The rows below fall into families. The same turns and mirrors carry the whole set onto itself and the rows of a family onto each other. For each named row, which other rows are in its family? Write them in the order they are listed.
These 32 rows form 4 families of 8 rows each.
Lenus: +0.92, +1.71, -1.21, -1.15, +0.96, -3.52, -0.54, +0.03, +0.70, +0.95, +0.55, -2.73, -1.59, +1.59
seg: +2.05, +0.75, -0.27, -0.48, -1.32, +1.15, -0.87, +1.90, -1.85, -0.89, -3.08, +0.69, +0.30, -0.65
noduk: -0.88, -0.27, -2.85, +1.93, -1.87, +0.43, -1.44, +0.11, -2.32, -1.98, -1.43, +1.45, -4.85, +0.57
Telu: -2.23, +1.82, -1.83, -0.46, -2.95, -1.97, -0.05, +1.96, -1.47, +1.16, -1.23, -2.43, -3.70, +1.26
Puv: +0.29, +1.31, -1.53, -2.50, +1.46, -1.68, -1.13, +0.73, +0.60, +0.64, -0.57, -3.35, -0.57, +3.32
gezaz: +1.66, -0.74, -2.59, -0.13, +2.56, +0.72, -2.51, -1.13, -0.29, -2.52, -0.72, +0.54, -1.72, +2.60
vel: -1.57, +1.22, -1.44, -0.91, -2.12, -1.17, -0.45, +1.47, -1.85, +0.51, -0.28, -3.39, -4.81, +0.92
kuda: +1.23, -1.35, -0.62, +0.76, -0.43, +0.20, -0.25, +3.29, -3.10, -0.82, -1.69, -0.14, -0.30, -0.20
muv: -1.31, -0.76, -0.41, +3.25, -1.18, -0.73, -1.29, +2.31, +1.03, +1.19, -1.43, -0.29, -0.46, +2.05
kizi: +1.78, +0.99, -2.31, +0.41, +1.51, -1.14, -2.95, -2.25, -0.70, -1.80, +0.71, +0.10, -1.13, +3.17
los: -2.20, +0.39, +0.31, +0.13, -1.97, -1.46, +0.66, -2.39, +1.35, -1.17, -2.71, -0.41, -0.78, +3.45
Gedu: -4.00, -0.24, -1.42, +0.56, -0.76, -1.12, -0.54, -0.99, +1.08, -2.04, -1.71, -1.37, +0.10, +3.64
navuk: +1.65, +0.48, -1.43, +0.11, -0.06, +0.88, +0.41, +2.52, -2.00, -0.98, -1.69, +0.33, +0.76, -0.96
bil: -1.30, +0.81, -2.23, -3.20, -0.48, -0.45, +0.80, -1.47, -2.41, -2.53, -0.56, -0.13, +0.47, +1.65
gepob: -0.83, +2.29, -1.61, +0.09, -2.50, -1.68, -0.36, +1.46, -0.80, -0.59, -0.43, -2.79, -4.39, -0.91
Refuv: +0.26, +0.50, -0.89, +4.04, -0.93, -0.69, +0.21, +1.67, +1.10, +0.44, -2.33, +0.37, -0.50, +1.77
ziga: -0.50, +0.58, -0.24, -2.99, -1.60, +0.23, +0.31, -1.64, -2.42, -2.59, -2.14, -0.11, +0.61, +1.72
zova: -0.79, +0.56, -3.13, +1.93, -1.35, -0.08, -2.05, -0.39, -2.69, -2.47, -1.55, -0.17, -5.33, +1.73
Mon: +0.34, +1.00, -1.55, -2.92, +0.75, -2.14, -2.51, -0.09, +0.92, +1.50, -1.66, -2.59, -1.56, +1.88
Faf: +0.24, +0.97, -1.89, -2.34, +1.88, -1.72, -1.76, +0.66, +0.32, +1.45, +0.45, -2.70, -1.57, +1.76
Nare: +0.83, +0.56, -0.57, +3.72, -1.50, +0.16, -0.46, +2.29, +1.49, +0.26, -2.15, -0.64, -2.22, +1.91
mab: -2.98, +0.10, -0.68, +0.42, -1.53, -1.02, +1.02, -1.81, +2.12, -0.95, -0.56, -1.11, -1.80, +3.35
ziked: +0.05, +1.57, -2.69, +1.64, -1.95, +0.73, -2.72, -0.83, -2.19, -3.37, -0.28, +0.06, -3.94, +0.66
mifir: +1.73, -0.33, -2.53, -0.75, +1.85, -0.78, -3.52, -2.00, -0.31, -1.66, -2.44, +0.20, -2.27, +2.60
lasu: -1.42, +0.51, -1.11, -2.42, -1.12, +0.91, +1.29, -0.82, -2.28, -3.05, -0.69, -1.15, +0.76, +1.40
fidip: +0.21, -0.43, -2.05, +0.74, -2.06, +0.11, -2.70, -1.03, -2.51, -1.82, -2.56, +0.44, -5.25, +1.24
fefi: +0.35, +0.58, +0.26, +2.64, -1.72, -0.57, -0.53, +1.18, +1.90, +0.55, -3.65, +0.38, -1.14, +1.08
rek: +1.02, +0.27, -3.60, +0.54, +2.67, -0.57, -3.34, -1.18, -0.50, -1.52, -0.77, +0.50, -2.14, +2.54
nodo: -2.80, +0.52, -0.56, +1.47, -1.95, -0.67, +1.12, -1.64, +0.84, -1.63, -1.30, -1.13, -0.54, +4.13
nupil: -1.25, +0.93, -1.05, -1.44, -3.16, -1.29, -1.64, +0.89, -1.28, +1.35, -1.78, -2.34, -4.57, +0.51
seze: +2.48, +1.22, -2.16, +0.12, -0.38, +0.73, -0.68, +2.62, -3.08, -1.32, -2.13, +0.36, +0.07, +0.16
bedid: -1.46, -0.81, -1.63, -1.93, +0.00, -0.22, +0.55, -0.01, -3.01, -4.04, -1.90, -1.24, +0.28, +1.40

The rest of the family of nupil: seg, los, ziga, Mon, mifir, fidip, fefi
The rest of the family of Lenus: kuda, muv, kizi, Gedu, gepob, ziked, bedid

The rows below fall into families. The same turns and mirrors carry the whole set onto itself and the rows of a family onto each other. For each named row, which other rows are in its family? Write them in the order they are listed.
These 32 rows form 4 families of 8 rows each.
Katod: -2.10, -0.53, +1.57, -2.76, +0.90, -0.53, -0.04, +2.03, +1.01, -1.26, +1.24, +0.61
Gak: -3.17, -2.31, +2.09, -2.49, +0.24, +0.84, +0.48, -1.22, +0.97, +0.53, +0.17, -0.52
kisa: -0.05, -0.30, -2.04, +2.21, +0.28, +3.67, +0.53, +0.74, -3.00, +0.71, +1.19, +0.04
Nup: +0.65, -1.51, -1.79, +2.02, -1.38, +3.46, +0.28, +2.45, -2.06, +0.72, +1.69, -1.23
dak: -1.24, -0.94, -1.53, +2.12, -1.05, +1.27, -1.81, -0.01, -3.31, -0.43, +3.42, -1.26
Sazev: +1.24, -1.13, +0.77, -3.65, +0.04, -0.45, +0.15, -0.52, +1.02, +0.59, +1.49, +0.40
Papo: -1.58, -0.06, +2.24, -2.55, +0.52, +1.04, +0.52, -2.69, +0.16, +0.35, +0.50, -0.34
Vad: -2.37, -0.69, +1.93, -2.61, +0.13, +0.40, +1.38, -2.11, +0.32, +1.11, +1.02, -2.02
nobir: +0.44, -2.39, -0.96, +2.01, +0.99, +0.35, -0.07, +2.36, -2.61, +2.20, +2.37, -2.45
laneg: -0.55, -0.10, -0.91, +2.79, -1.50, +1.18, -0.57, +0.66, -1.59, -0.11, +4.32, -1.42
tanis: +0.63, -1.37, +1.70, -3.41, -1.10, +0.20, -1.10, +0.50, +0.82, +1.03, -0.27, +0.22
tebuf: -0.82, -0.08, +1.30, -3.48, +1.13, -0.42, +1.09, +1.72, -0.28, -1.11, -0.56, +0.20
Zaf: -1.77, -0.07, +0.85, -3.29, +0.07, -0.65, +1.78, +2.17, +0.11, -1.18, +0.42, -1.18
beza: -0.62, -1.20, -1.65, +1.21, -1.38, +2.04, -1.08, +1.50, -2.66, -0.85, +4.41, +0.11
Nirul: -1.29, -1.60, -1.47, +2.25, -0.72, -0.17, +1.65, +0.69, -2.79, +2.16, +2.95, +1.29
potom: -0.96, -0.76, -2.35, +2.54, +0.56, +0.69, +0.11, +0.65, -2.97, +1.68, +1.48, +1.84
Gobul: -0.52, -3.38, -0.24, +1.42, +1.00, +1.73, -0.54, +1.21, -4.03, +2.38, +2.82, -0.91
Pidum: -0.91, -0.03, +3.82, -2.79, +0.42, +1.19, +0.89, +0.08, -1.51, -1.10, +0.27, -1.14
mog: -0.46, -0.96, +0.58, -3.92, +0.11, -1.24, -0.65, -0.89, +0.16, -0.04, +0.70, -0.02
ret: -0.35, -0.39, +0.55, -4.36, -1.83, +0.78, -0.54, -0.64, +0.36, +0.91, +0.88, +0.22
Veme: -1.22, -1.88, -0.72, +3.16, -1.23, +0.15, -0.27, +0.79, -2.48, +2.70, +2.54, +0.68
fas: +0.08, -0.06, +4.45, -1.99, +0.24, +0.87, +1.67, +0.39, -0.95, -0.28, +1.21, -0.04
Busop: -0.54, -2.43, -1.41, +1.64, +0.67, +0.97, -1.17, +1.90, -4.28, +0.64, +1.87, -1.99
tizod: -0.28, -0.46, -2.96, +1.39, -0.03, +3.51, -0.17, +1.32, -1.67, +2.01, +1.49, -1.50
lozut: -0.62, -0.27, +4.33, -2.01, -1.36, +0.97, -0.24, +0.37, -0.51, +0.31, -0.07, +0.20
ropa: +0.40, -1.31, -2.15, +1.34, -0.74, +3.70, +2.18, +1.31, -2.48, +0.95, +2.22, -1.08
penug: -2.41, +0.26, -0.91, +2.93, -0.19, +0.43, +0.18, +1.90, -2.82, +2.01, +2.10, +0.75
duv: -0.34, -3.67, -1.91, +2.02, +0.53, +1.22, +0.06, +2.17, -2.26, +2.29, +1.75, -1.25
zitar: -1.65, -1.11, -0.87, +3.12, -1.84, +2.31, +0.01, +1.03, -1.85, -0.28, +3.50, -0.40
bevin: -2.62, -1.60, +1.46, -2.85, -0.17, +0.94, +0.91, +1.74, +0.94, -1.57, -0.15, -0.24
zep: -1.78, -1.32, +2.63, -2.57, +1.67, +2.24, -0.03, -1.06, +0.96, +0.76, +0.99, -1.47
susob: -1.34, -0.40, +3.79, -3.08, -0.39, +0.76, +1.08, +1.25, -1.97, +1.13, -0.12, +0.01

The rest of the family of ropa: Sazev, Vad, nobir, laneg, Zaf, Nirul, fas
The rest of the family of zep: Katod, beza, Gobul, ret, tizod, penug, susob
The rest of the family of zitar: Nup, Papo, tebuf, Pidum, mog, Veme, duv

The rows below fall into families. The same turns and mirrors carry the whole set onto itself and the rows of a family onto each other. For each named row, which other rows are in its family? Write them in the order they are listed.
These 32 rows form 4 families of 8 rows each.
fena: +1.09, -0.36, -0.97, -3.03, -1.35, -1.20, +2.34, +0.76, +0.56, -1.24, -2.95, +0.01, +0.12, +2.56
tunuz: -2.22, +1.06, +0.58, -0.07, -2.70, +0.70, +0.51, +0.10, +1.60, -2.94, -1.39, +2.62, -1.62, +0.32
Nonum: +0.14, +1.15, +1.12, -1.95, -0.05, +0.06, -2.06, +0.19, -1.91, +2.24, +0.32, +0.54, -0.45, +2.22
Befe: -1.63, -2.26, -2.06, -2.09, +1.72, -3.14, +0.00, -2.12, +1.77, -1.45, +0.65, +1.63, +0.90, +1.62
pakep: -1.57, -3.12, -1.28, -1.08, -2.39, +0.15, +1.60, -2.30, +0.85, -2.06, +0.59, +0.23, -2.11, +0.57
soge: -0.32, +1.25, +1.18, -1.55, -0.08, -0.60, -0.93, -0.08, -2.30, +2.07, +0.26, +0.24, -1.01, +2.41
reros: -1.57, -0.07, +0.51, -0.35, -2.18, +1.26, +0.71, +0.17, +0.88, -2.24, -1.91, +4.27, -1.88, +0.13
zad: -2.21, +0.34, +0.19, -1.04, +1.67, -1.60, -1.35, +0.16, +1.54, -1.63, -1.22, +4.84, -0.06, +1.79
feru: -2.14, +1.09, -0.41, -1.73, +0.81, -2.70, -1.79, +1.09, +1.89, -1.58, -0.99, +4.33, -0.34, +0.71
kar: +0.25, +0.44, +1.01, -0.11, -2.59, +1.11, -0.27, -0.23, +0.32, -1.04, -3.04, +3.44, -2.03, +0.78
Vod: -0.54, +0.46, -0.20, -1.98, +0.02, +0.54, -0.84, +0.43, -1.70, +3.18, +0.16, +0.87, -1.18, +2.39
rola: +1.02, -3.50, -0.93, -0.82, -0.28, +0.49, -1.05, +1.85, +0.03, -1.67, -2.48, -0.40, +1.87, -1.43
maza: -0.78, -0.79, +0.38, +0.19, -0.75, +1.11, -2.91, +1.23, -0.31, +1.26, +1.90, +0.60, +0.06, -1.88
Nozam: -1.51, -2.62, -2.59, -1.96, +1.58, -2.70, -0.76, -1.87, +1.30, -1.42, +1.50, +0.95, +0.66, +1.90
pep: -1.53, +0.40, -0.79, -1.23, +1.80, -1.59, -1.62, +0.64, +1.39, -1.57, -0.97, +5.00, +0.91, +1.45
guzi: +1.68, -0.60, -0.42, -2.76, -0.61, -2.05, +0.38, +0.92, -0.50, -0.46, -3.54, -1.01, +0.30, +2.18
Velo: -0.52, -2.12, -0.58, -0.34, -2.48, -0.66, +1.12, -2.94, +1.23, -2.82, +1.24, -0.06, -1.19, +0.66
vulel: -1.31, -2.89, -1.08, -0.85, -3.49, -0.39, +0.52, -2.05, -0.39, +0.01, +0.64, -0.17, -2.39, +0.21
gedir: +0.74, -2.52, -1.75, -1.02, -0.65, -0.13, -1.11, +3.25, +2.48, -2.38, -1.49, +1.07, +0.31, -1.53
sila: -1.94, -0.51, +0.25, +0.61, -2.14, +1.07, +0.60, +0.07, +1.39, -2.31, -1.01, +3.86, -2.33, +0.47
kasot: +1.19, -2.66, -1.18, -1.03, -1.24, -0.34, -1.60, +2.21, +1.54, -1.29, -1.91, -0.67, +1.37, -2.07
vasen: -1.37, -3.10, -1.90, -0.48, -2.12, -0.53, +1.87, -2.20, +1.60, -2.13, +0.82, +0.68, -1.38, +0.32
momib: +1.20, -2.49, -1.48, -1.46, -1.48, -0.31, -1.05, +2.29, +0.23, -1.35, -1.98, -1.24, +1.02, -2.00
mives: -1.44, -1.92, +0.82, -0.30, +0.75, +0.55, -2.92, +0.99, -0.01, -0.03, +2.84, +1.81, -0.29, -1.28
Nolo: -1.64, -1.60, -0.21, -0.28, -0.95, +1.98, -2.26, +1.47, -0.50, +1.53, +1.11, +0.79, +1.46, -1.28
zuder: -1.06, +0.26, +1.63, -2.30, +0.00, -0.50, +0.49, -1.45, -1.89, +1.16, +1.33, +0.76, -0.42, +2.79
livo: +2.13, -1.43, -0.92, -2.53, +0.66, -1.02, +0.33, +0.80, -1.21, +0.05, -3.36, -0.32, -0.79, +2.27
pepi: -0.56, +1.02, -0.86, -0.77, +2.17, -1.34, -2.48, +0.67, +1.23, -1.61, -2.50, +3.10, +1.67, +0.87
mugad: -0.36, -1.17, +0.39, -0.20, -1.64, +1.23, -3.12, +1.95, -0.79, +0.96, +1.14, +0.89, +0.29, -1.71
Kufo: +1.75, -0.18, -0.78, -3.20, +0.13, -1.45, -0.02, +0.51, -0.95, -0.08, -2.83, -1.56, +0.27, +1.96
femid: -2.12, -2.30, -2.97, -1.47, +1.23, -2.81, -1.68, -1.13, +0.52, -0.54, +1.10, -0.54, +1.26, +0.22
nebup: -0.44, -2.10, -1.60, -2.02, +1.05, -4.05, -1.19, -1.97, +1.53, -1.48, +1.61, +1.66, +0.08, +1.04

The rest of the family of sila: Nonum, Befe, zad, vasen, momib, mugad, Kufo
The rest of the family of gedir: fena, kar, vulel, mives, zuder, pepi, femid

